Turns in one plane each, and the order they were made in; the first pair answered:
digo:
[ 15   5 -20  -7   3  -2  17  10  11  10   2  17   1 -10 -11  -2 -26   1] |-> [  8 -18 -12 -17  16   5   5  11   0  15 -21   9  -4  -1  -1   8 -18   2]
[  3 -10   0 -10   0   9  -6  -8  -3   7  -8  -2  -1  -1  -2   1   0   3] |-> [ -6  -6   0   3  -5 -10  -3   0  -1   5   7   3 -12   1   7   2   4  -6]
[ -5  14 -20  19   2 -47  17  15  10   7   8   4  -9  13   5  -9   2  -5] |-> [ 26  16 -20  -6  -1   1  12 -10   9  14 -21 -12  27  -6 -25 -11 -13  16]
[-10  12   8   1   3  -3  -2  -3  -4 -11   2  -6  -3   9   0  -1   4  -5] |-> [ -3  19  10   1  -2   1  -1  -8  -2 -11  -1  -6   5   5  -6  -3  -1  -3]
visu:
[ -6  -3 -17 -27   1 -12   6  17 -15  19  -7  12  -9   5  -4  16   2   7] |-> [-15  -1 -11 -19   4 -22   3  20 -14  12  -1  15 -14   7   5  15   7   5]
[  5  -1  -3  19 -21 -20  -8  18  17  -7  25  10   1 -17  14  -2   8   1] |-> [ 15  -6  -6  16 -25  -9  -9  14  21  -3  18   9  10 -23  13  -4   5   8]
[ 10  20  26   0   3  17   0 -16   3 -12  -3  -6  18 -12  -1 -11  -4  10] |-> [  9  22  15  -8   2  23   3 -19  -2  -8  -6  -9  19  -7 -18  -8 -10  11]
[ -4  19  19  10   5  -9  -3   0  -6 -21  11  -1  -9   0  11   1   1  -1] |-> [  4  13  21  12   2   1  -5  -1   1 -19   8  -5   0 -10  15  -2   2   4]
zuzu:
[  8  15  15   2  13   9   2 -12   0  -6  -2 -16  20 -11  12  -3  -1  11] |-> [ -2  12  22   2  18   2  -1  -8  -3  -9  -1 -14  11  -3  21   1   3   6]
[-11   8  -2   7  -4  -9   8   2  -1  -2   9   8  -8   4   9  -5   1  -1] |-> [-8 -2 -6  5 -5 -8  7  5 -3  1  2 10 -9  6 11  0  0 -3]
[-13  -7  12   3  11 -11  -7   5   0   1  -5  -3 -12  -2  21   0   5  -3] |-> [ -7 -21  -2  -3  10  -4  -3   4   2  10 -13  -1 -10  -2  16   2   1   1]
[ -9  -6   1   0   7 -12   6   2   0   2  -3   2  -2   3  11 -10  10  -1] |-> [ -5 -13  -5  -4   7  -7   6   1  -1   9  -7   7   1   0   8  -9   7   1]
mus:
[  3 -13   7   3  -1  -4  -6   1   5   2  -1   0   2  -6  16   2   0   2] |-> [ 5 -3  5 -7 -1  9 -5 -6  3 -1 -8 -4  8 -7  1  3 -4  6]
[ -2 -11   4  16  10   8   8  -4   6  -7  10  -1  -6 -16  13  -4  11  -8] |-> [  6 -17  -2   5  12  21   8  -8   7   1  -2  -5  -1 -15   3  -1   6  -4]
[ -4  -9  -7 -16   8  11  -6   1 -14   5 -19 -13  -3  10 -11  14  -4   1] |-> [-16  26  10  -3   8  -4  -6  -1 -11 -15   6 -12  -8  15  -9   6  -2   0]
[ 15  -5   0  -2   1  13  -3  -4  -1   6 -16  -3  12  -6  -1   0  -1  10] |-> [ 5 20 15 10  0  2 -3 -4  2 -9  4 -2  9 -3  5 -8  2  6]
Lubu:
[-12  12  15   4   4  -6  -6   1  -6  -9  -3  -2   0   5   8   1   4  -1] |-> [ 11   1   0  -1 -10   7  -1   0   4   4  -8   0  16 -11  -3  -3  -1   8]
[  3  14  -4   4   0   4  12  -3 -15 -12  -4 -13  -2   8 -17  -5  -4  -3] |-> [  3  11   8   4   5   9   5  -6 -13 -18 -12 -17   4   5  -3  -7   2   1]
[ 10 -22 -12  -4  -3   5  -1   4   4  16 -14   1   2  -4  -1   6   3  -2] |-> [-11 -11  -6  -5   4  -7  -1   6  -5   7  -5   1 -16  14   1  12   1 -14]
[  5  34   9   3  -6  10  -1  -7   3 -18   8  -8  10 -11 -19  -5  -8   7] |-> [  2  35   5   1  -4   5   1  -6   2 -17  10  -8  10  -8 -21  -4  -9   4]
Now pairs of rows:
Each pair is 2 to 3 turns apart.
[ 14 -21 -19   7 -12  -9   5   9  11  13   1  14   2  -9  10  -6   4  -1] |-> [ 14 -31 -16   3  -8  -6  -1   9   9  14  -9  12   0  -9  12  -2   8   0] : digo then digo
[  4   5 -24   2 -10  -4  16   4   1  12   8   1  -5  -4 -27   5  -4   0] |-> [-12  -9 -22   6  -4 -15  12  13  -3  11   5   3 -18   6 -11  10   6  -6] : digo then digo
[-15 -11   8   0  -1 -14  11  12 -11   1   5  -6  -1  20  15  -9  -6 -18] |-> [ -9   0   1   3  -6 -15  18  13  -6   1  15  -3   3  18   3 -15 -13 -17] : mus then Lubu then digo
[ -5  11 -13 -27   3   7   5   0 -16   9 -19  -9  -2   3 -27 -11 -19  -1] |-> [ -7  25 -16 -14  -8 -12  14   7  -8   3   8   2  -8  -1 -26 -19 -18  -8] : digo then digo
[  3   4  25 -20  20  35 -12 -23  -9 -10 -27 -18  24  -4  -5   3  -1  17] |-> [-23   2  41   7  27  -3 -15  -4  -8 -21  -7  -7  -3   4  35   3  17   1] : zuzu then zuzu then mus
[ 17 -26  -2 -15  -5  33 -10 -19  -5  11 -31  -8  26  -8  -2   6   1  10] |-> [ 10 -38   1 -16   2  28 -14 -15  -8  10 -39  -8  18  -1   9  11   6   8] : digo then digo then digo
[-18  25  13   3  -1 -12  -1   1  -2 -12  21   5  -8  13  -4  -1   0  -6] |-> [  4  20  22  -6  -2  15  -9 -16   1 -10  -2  -6  15  -8  -6  -6  -2   9] : visu then digo
[-14   7  -4   8   4  -6 -14   8 -12  -3   2  -3 -14  13  15  16  16  -7] |-> [ 15   0 -22  -9  -2  20  -7  -3  -7  12 -12  -3   7  -1  -8  15   3   4] : zuzu then digo then digo
[-21  -3 -10 -18   6  -2  -1  16 -25   6 -17  -1 -19  -2   0  21   2   6] |-> [ -2 -16  -5 -15  -2  11  -3  14 -11  11 -26   1  -1 -25  12  13   6  21] : visu then Lubu
[-16  25   7  18  -1 -10   9   8   0 -15  28   2 -17  12  -5   0   2 -19] |-> [ 13  16  23   3  -2  33  -2 -15   6 -13  -7 -13  19 -12 -10  -7   0   7] : visu then digo
[ -7  18  28  10   3  -1 -11  -3   9 -21  10  -4  10 -10  14 -11  13   5] |-> [ -5  30  -2   8 -10 -10   8   4   7 -13  31   3  -1  -1 -15  -8  -4  -3] : visu then Lubu then zuzu
[ 11  14  15  -1  14 -12 -19   1  -1 -13  -7   1  -1 -13 -13   0   5  10] |-> [ 11  -1 -12  -7  12 -16 -14   8  -7   0  -7   7  -9  -4 -25   7   0   3] : mus then mus then Lubu
[  3 -55 -11  10  -1 -14  -4  18   4  14 -15   9  -4  -8  31   2  17  -4] |-> [ 15 -49 -24  12 -13 -14   5  18  16  18  -4  14   1 -18  22  -1  10  -4] : zuzu then digo
[-13  12  11  12   7 -15   8  11   5 -13  14   6 -11   5  19  -8   3  -1] |-> [ 10 -27   0   0   2  12   3   7   9   8 -16   3   8 -13  18  -2   2  11] : visu then mus
[-10   2 -18   6  -6 -23   8  15   0   4  19   8 -18   8  -2   2  -1 -10] |-> [  6   8  18  14  -7  -4  -6  -1  14 -11   8   1  12 -21  18 -14   8   8] : Lubu then digo
[  1 -39  -7  -1 -10 -14 -10  16  -3  17 -13   4 -13 -14  21   8   4  -1] |-> [-18 -11 -11   0 -11 -32  -4  18 -17  10   7   6 -30   8   5  11  -3 -13] : zuzu then Lubu
[ -3   9 -25  -5  -5  -6  12   0 -10   2  12   5  -6  18 -29   9 -15  -4] |-> [ 21  11   5  11 -16  10   4 -11  14  -7   7   4  24 -22  -3 -11  -3  17] : Lubu then digo then Lubu
[-16 -23   6  -9  19   2 -10   8 -13   8 -18  -8 -12  17  10  16  10  -4] |-> [  5  13 -10 -17   4  18   5  -6 -10   7  -6  -9   6   8 -35   8 -15   7] : digo then digo then visu
[ -9   6  43   0   4  15 -11  -7   6 -20 -13  -4   8 -18  29  -9  -1   3] |-> [  3   5  36   2  -6  20  -7  -9  14 -14 -11  -2  15 -29  22 -15  -6   4] : digo then visu
[ -6   9  13 -20  32  -3 -12 -19 -12 -27 -20 -23   0  -3   4 -12   2  -6] |-> [  5  -7 -36 -28  19  -3   7  -3 -14   1 -16 -12  -4   3 -27  -4 -13 -13] : zuzu then Lubu then visu
[  6  21 -13   5  -7  -6   7  -2  -7   5  21   6 -19  15   0   5   0   8] |-> [  0  14  -9  -5   1   2   1  -7 -16   6   4  -2 -22  24  -5  15  -1   8] : digo then visu then digo
[ -8  41   7  13  -4 -13   9   3   4 -18  30   0  -5   5  -8  -5  -6  -3] |-> [ -5  23   8 -21  12  26  -4 -11 -14  -9 -12 -16   8  13 -25   8 -12   6] : digo then visu
[ -1  36  13  16   1 -11   2  -3  10 -21  27   0   3  -5   1  -9   1   1] |-> [ -1  38   0  10   0  -7   8  -3   4 -15  30   1   1   6 -14  -7  -6  -2] : Lubu then visu then Lubu
[  7  -1 -12   8 -11 -22  20  15   8   3  22  12 -23   5   3 -16   5  -3] |-> [ -9 -21   9 -11  13  -9   0   9 -11   3 -11  -4 -26  21  18  -4  13  -3] : mus then digo then Lubu
[ -9  22   9  25  -6 -26   7  19  15 -13  21  16  -7   6  16 -18  18  -7] |-> [  6  48  17  -4   4  14   4 -11   3 -17   0  -2  16  10 -23 -16   0   7] : digo then visu then zuzu
[  3   3   6  17   2 -16   0  21  16 -11   7   8  -1 -18  27 -20  16  -3] |-> [ 13   0  10  13  -1  -8  -2  18  18  -8   0   7   9 -25  26 -23  13   2] : visu then zuzu
[-10 -20  -3  -3   7  -6   0   7  -8   5  -1   6 -10  12   7   6   5 -10] |-> [ -3  23  14   3   1  -3   2  -7  -3 -16  15   0   4   6  -4  -6  -2  -4] : digo then digo then mus
[ 10 -18 -32  -1 -15  -2  10  16  -2  16   5   7  -3   3 -18   8  -6  -5] |-> [-21  18  23   8   9 -12  -4   4 -11 -22  15  -5 -11  16   7   3   9  -8] : zuzu then Lubu
[  1  -2 -21  -7  -4  -3   4   6  -1  14   4   7  -7   4 -15   2 -10  -7] |-> [-14  16  18  -1  10  -3 -11  -3  -2  -8   2  -4  -8   8   9  -3   4  -4] : zuzu then Lubu
[-26  10   5  10  12 -24   9  10  -3  -8   8  -3 -13  13  33  -4   5 -12] |-> [  3 -20   1  12   2  -3   6   7  13   7 -12  -2  11 -18  44  -9   9   2] : Lubu then digo
[ 19 -19 -22 -16   0  17   8   6 -11  24   0  -5  12  -8  -6  10   7   0] |-> [ 12   0 -27  -1  -8  -4  18  13  -7  18  30   4   0  -6  -9   7   7  -9] : digo then digo then visu
[ 19 -25  -3  -7  -2   7 -17   2  -1  -8  -8  -2  14   8  26  -6  20  10] |-> [ 26  -8   0  -6  -8  13 -11  -4   5 -13  -2  -6  26   0  16 -12  14  15] : zuzu then zuzu
[ 11  20  -2  -3  -2  20  13 -24  -6 -12   5  -6   9   2 -24  -8 -10   1] |-> [ 12  15  -1  -7   2  24  11 -25  -8  -7  -3  -8  10   3 -22  -5  -8   1] : digo then digo then digo
[ -3  32   4  -3  -1  -1  -3  -8  -3 -11   7  -2  -1   5 -11  -5   2   2] |-> [ 12 -16  -8  -7  -3  13  -7  -1   3  10 -19   0   8  -7   1   2   9   7] : Lubu then mus then mus
[  0  -2 -20 -21  -2  -6   2  -1  -6   8  -3   3 -14  12 -35   2 -10  -7] |-> [ 13 -18  18  -2  -3  -4 -14  -4  15  -3 -16   5   6 -21  14 -13  11   9] : visu then visu then Lubu
[  4 -11  14   7   1   4 -12  -1   8  -3   0  -8   5 -21  29  -3  15  10] |-> [ 10 -10 -26   8 -13 -10   8  10  10  12  21   3  -5 -14   3   1   1   0] : digo then zuzu then Lubu
[ 13  -3 -27 -13  -4   3  12   4  -1  14  10   6  -4   9 -24   1 -15  -8] |-> [ -1 -14 -10 -25  13  15   2  -5 -14  11 -17  -5  -5  18 -14  10  -9  -6] : zuzu then digo
